128 stands for zero in the data rows.
Here are some points, one per row:
[ 87  84 150 110  95  57 102 130 130 166 153 170 115 149 138 181 119  93
  71 107  54 136  77 144 157 146  99 124 104 159  90 169 157 141 108  85
 150 121  74  91 124 131 103 118 115 126 166 169 137 115 112 176 113 152
  90 135  87 192]
[157 140 139 143  88 105  45 122 158 212 124 159  88 149 102 153 117 146
 165 112 231 175 139 123 116 139 132 113 141 124 179 159 173  98 160  92
 120 178  86 116 140  83 149 134 135 145 117 100 151 169 180 115 104  81
 112 151 165 131]
[132  44 154 139 101  80  90 104 135  96 122 189 140 129 131 121 197 117
 133 104 108 100  76 122 116 142 129  87 134  74 193 131 166 142  90 125
  73  37 168 164 106 134 104 116 110 185 142 154 140 141 101  98 171 118
 130 107 106 140]
[135 133 100 182  58 121 102 143  99  94 138  88 172 145 124 163 163  82
 105 177 177 152 166 123 165 137 106 110 178 147 135 197 130 115 149  92
 133  50 133 164 102  80 116 115 163 111 138 134 113 127 192 138 162 148
 134 141 146 160]
[202 146  90  61 122 141 163 158 157 189 143 135 114  61  98 166  73 113
 145  46  98 147 131  60 143  99 132 132 150 134 133 127 105 132  91 156
 118  54 157 139 169 150 118  92 185 112 171 141 152 147 136 101  62 171
 120 144 120 129]
[125 115 101  99 164 101  88  94 155  40 174 198 144  74 110  70 177 101
 107  79 109 177  83 150 103 147 115 107  96 127  47 161 138 144 198 162
 180 124  97 145 138 146 106 101 139 118  97  83  43  80 136  71 179  93
 195 121 190 138]
[134  54 120 124 132 108  99 119  85  53  93  78 164 112 153 146  74 135
 147 139  83 156  89 202 172 170  55 155 164 101 145 116  81 113 115 151
  89 125  69 141 135 106 146 121  98 120 147  99 131 125 147 142 132 102
 171 125 128 117]
[194 157 116 129  97  77 170 138 135 128  78  39 125 181  84  67  98 124
 189 160 125 150  94 150 110 148 137 108 109 175 134  96 129 168 178 147
 149 101 151 159 108 124 178 205 126 119 103 135 182 118 150 131  95 103
  69  67  97 120]
[116 116  86 114  82 156 101 147  94 146 140 117 141 128 164 133 151 121
 132 139 112  68 152 132 138 119 128 116 111 120 166 116 147 192  55 110
 199 147 134  93 130 147 143 145 154 171 165 144 142 119 154 127 103  84
 114 104 156 180]
[124 155 116 124 121 128 111 150  89 134 115 137 160 164 140 137 121 116
 169 116 152  86 127 113 165 171  90 127 137  80 108  90 111 160 136 178
 123 145 141  99  90 153 100  61 108 135 112  88 106 137 183 148 178 177
 105 142 105 106]
[104  99 152 165 160 139  96 119  99  78 112 107  79 146 128 128 127 129
 123 121 206 100 149 110 186 138 107 158 107 126 121 149 114 131  79  42
 171 142 156 140 157 140 139 150 110  96 130 130  93 149 131  79  80 158
  53 115 166  91]
[134 122 118 125 182 119 203 157  77 141 148 171 122 119 108  94  92  97
  62 172 167 101 162 128 156 146 142 121 127  94 120 108 151 102 186  92
 141 143  96 123 143 142 113 167 118 176 115  92  98 153 111 162 123 116
 157 192 156  61]
[106  88 112 184 170 115 131 134 140 104 188 114 119 139 224 129  92  73
 176 122 109 149 121 155 120 179 167 101  66 122 121 106 102  49  93 142
 118 105 128 141  72 128 187  86 162 113  61 143 126 173 126 156 170 149
 171 170 114 183]
[135 157 174 135  80  92 132 129 147 110 130  52 143  87 181  91 113 155
  83 141 131 125 166 117 154 184 182 148 162 105  95 117 179 145 141 160
 158 175 126 125 120 129 100 163 143 146  98 127 105 153  96  72 126 100
 122 127  77 137]
[200 110 103  98 112 191 136 117 138 121 167 243 172  87 130 137  96 155
 133 131 158 147 153 118  93 125 120 164 138 114 106 124 135 162 144 113
 106 165  93 113 155 110 181 126 170  76 120 148 161 137  90 157 125 176
  80 116  69 116]
[ 55 140 102 121 158 160 154 127 131 119  65 128 124  88 143 162 154 134
 135 144 141 190 126 138 132 118  85  78 106  76 144 126 168 103  98  96
 169 138  99 113 153 132 103 173 107  60  98  79 120 143  93 121 140 102
 144 114 127  89]
[129 190  90  56 159 159  80 122 105 113 145 203  76  90 125 100 111 145
  87  78 149 138 106 119 135  65  80 100 203 130 142  90 110 155 124 147
  91 109 139 186 111 138 162 123 159 192 101 132 104  96  53 124  79 140
 119 149  95 218]
[103 167 154 156 175 145 153  51 136 164  94  90 177 170 119 166  99 147
 159 183 122 136  89  83  84 158 162 135  98 128 153 130 112 171 121 176
 133 130 136 152 103 161  75 184 144 145 198 124 175  78 121 146  68 162
 120 116 157 151]
[149  45  95 165 120  92 155 151 163 141 188  94 180 132 130 167 128  68
 154 136 118  43  39 122  82  48 167 107 128 138 102 105  62  86  86 176
  46 195 166 117  18 120  71 128 175 108 112 139  92 199  91 126 135  64
 125 131  74 200]
[192 125 155 120  90 145 221  79 111 119 110  87 166 150 141 172 104 145
 126 121 152 121  70 131 157  33 173 113  93 182 143 126 125 114 100 136
 133 205 149 124 121  82 125  80  70 144  75 143 188 158 121 133 190 160
 178 170 170 127]
[101  89 106 103 111 167 173 133 165 123 145 149 100 191 106 162 159 122
 133 139 118 162 164 142 145 124 112 175 160 179 127 120 128 131 118 144
 123 168 153 135  91 151 120 164 157 130 111 169 144  76 172 134 111 169
 129 144 110  58]
[139 126 182 111 130 128 120 128 187 167  81 106 121 146  81 142  57 126
 105 120 123  78 207 115  54 101 127 114 115 139 153 141 124 119 110 166
 158  93 141 111  82 148 141 173  88 108 110  95 120  50 127 168 106 144
 106 148 108 112]
[ 75 147 149 100 200 151 100 115 127  80 134 106 132 129 104 149 138 134
  93  99 141 123 192 120 117 136 205 130 102 134  83  83 139 155 175  66
  97 140 167 127 174 104 124 123  94 102 145 131 171 158 207 171 127 106
 175  88 138  98]
[127 125 149 120  99 119 115 153  96 187 124 131 115 136 148 144 187 172
 114 153 125 107 130 213 110  95 169 115 183 111 150 130  63  90 128 158
 118  93  92 128 153 224 136 134 138 100 169 125 131 106 152  87 134 195
 138  94 111 146]
[138 176 143 121  79 150  79 106 112 143 123 109 135 120 156  49 125  78
 104 137 123 170 120 148  93 147  71 161  87 131 144 144 147 100 179 101
 150 157 172 232 165 143 119  98 153  73 154 134 112 149 123 145 148  68
 125 141 135  77]
[102 101  96 180 136 100  94 171  82 129 105 168 132 105 129  89 151 142
 138 138  93 166 168 139 166 105 149  90 100 144  99  93 134 110 133 148
 142 102 134 115 109  65 124  99  95 116 192 121 145  63  87  82 159 117
  98 159 118 136]
[ 76  99 148 125 107 177 140 173 206 156 107 111  78 105 165 100 180 160
  73 143 129  61  97 103 149 127 114 149 113 116  96 151 133 178 208 100
 105 124 108 119 149 120 157 133  89 111 119 100 161 117 109 108 108 134
 119 150 174  50]
[117 132  79 127 178 159 142 150 102 140  90 132 131 199 119 168  98 194
  85 145 105 126 138 126 101 101 128 159 131 141  99 197 176 123 107  99
 107  67 124 103 153 159 136 132 127 172 126  90 113 160 111 103 132 102
 115 117 131 122]
[120 146 141 140 133 125 139 140  71 128 141  80 110 118  83 145 150 167
 187  85 155  68 104 111 113 143 116 134 104 155 142 143 181  99 144 189
 101 125 103  66 137 142 112 114 137 140 154 237 103  57 129 139 128 115
 190 111 135 136]
[175 163 186 186 219 102 137 117 169  85 157 114 174 118 112  48 113 130
 198 121 119 192 163 108 101  98  96  71 176 173 117  81 114 129  71 134
 119 148  86  78 193 158 128  51 116 172  94 157 153 131 190 154  95 120
 117  71 162 129]
[109 181 160 104  83 126 127 165 135 130 122 155  76 116 147 115 142 159
 132 104  35  88 122 122 155 118 143 146 119 119 134 154 114 136 126 113
 122 122 106 219 106  92 101 202 131 141 150 112 128 132 100 113 240 133
 111 100 126 122]
[100 172 110 166 155 160 137  58 134 145 109 144  82  91  87  90 120 101
 132 120 127 165 116 174 125 162 131 174 161 132 140 111  75 148 139 100
 173 155 157  59 187  65 122 108 163 163 132 109  84 160 101 137 109 184
 138 107 130 109]
[134 182 151  92 130 131 189 124 157 143 156 123 118 151 114 141 198 144
 127 192 130 120 184  63 113 156 155 202 123  93 164 135 101  84 134 127
 108 140 183  86 129 118 183 102  47 100 104 139 100 148  94 158  91  79
 155 154 143 146]
These points spread out most along one direction. Take the direction at right angles to it along which they spread out most. Go by this last direction. How many in every 100 of the points above lie lower along it than each point below? Round to a whole number. More than half of the points above lie lower than the first one.
[106  88 112 184 170 115 131 134 140 104 188 114 119 139 224 129  92  73
 176 122 109 149 121 155 120 179 167 101  66 122 121 106 102  49  93 142
 118 105 128 141  72 128 187  86 162 113  61 143 126 173 126 156 170 149
 171 170 114 183] 73
[ 75 147 149 100 200 151 100 115 127  80 134 106 132 129 104 149 138 134
  93  99 141 123 192 120 117 136 205 130 102 134  83  83 139 155 175  66
  97 140 167 127 174 104 124 123  94 102 145 131 171 158 207 171 127 106
 175  88 138  98] 27
[135 133 100 182  58 121 102 143  99  94 138  88 172 145 124 163 163  82
 105 177 177 152 166 123 165 137 106 110 178 147 135 197 130 115 149  92
 133  50 133 164 102  80 116 115 163 111 138 134 113 127 192 138 162 148
 134 141 146 160] 70
[202 146  90  61 122 141 163 158 157 189 143 135 114  61  98 166  73 113
 145  46  98 147 131  60 143  99 132 132 150 134 133 127 105 132  91 156
 118  54 157 139 169 150 118  92 185 112 171 141 152 147 136 101  62 171
 120 144 120 129] 21
[134 182 151  92 130 131 189 124 157 143 156 123 118 151 114 141 198 144
 127 192 130 120 184  63 113 156 155 202 123  93 164 135 101  84 134 127
 108 140 183  86 129 118 183 102  47 100 104 139 100 148  94 158  91  79
 155 154 143 146] 9
[194 157 116 129  97  77 170 138 135 128  78  39 125 181  84  67  98 124
 189 160 125 150  94 150 110 148 137 108 109 175 134  96 129 168 178 147
 149 101 151 159 108 124 178 205 126 119 103 135 182 118 150 131  95 103
  69  67  97 120] 3
[134 122 118 125 182 119 203 157  77 141 148 171 122 119 108  94  92  97
  62 172 167 101 162 128 156 146 142 121 127  94 120 108 151 102 186  92
 141 143  96 123 143 142 113 167 118 176 115  92  98 153 111 162 123 116
 157 192 156  61] 61
[117 132  79 127 178 159 142 150 102 140  90 132 131 199 119 168  98 194
  85 145 105 126 138 126 101 101 128 159 131 141  99 197 176 123 107  99
 107  67 124 103 153 159 136 132 127 172 126  90 113 160 111 103 132 102
 115 117 131 122] 33
[124 155 116 124 121 128 111 150  89 134 115 137 160 164 140 137 121 116
 169 116 152  86 127 113 165 171  90 127 137  80 108  90 111 160 136 178
 123 145 141  99  90 153 100  61 108 135 112  88 106 137 183 148 178 177
 105 142 105 106] 55
[100 172 110 166 155 160 137  58 134 145 109 144  82  91  87  90 120 101
 132 120 127 165 116 174 125 162 131 174 161 132 140 111  75 148 139 100
 173 155 157  59 187  65 122 108 163 163 132 109  84 160 101 137 109 184
 138 107 130 109] 48
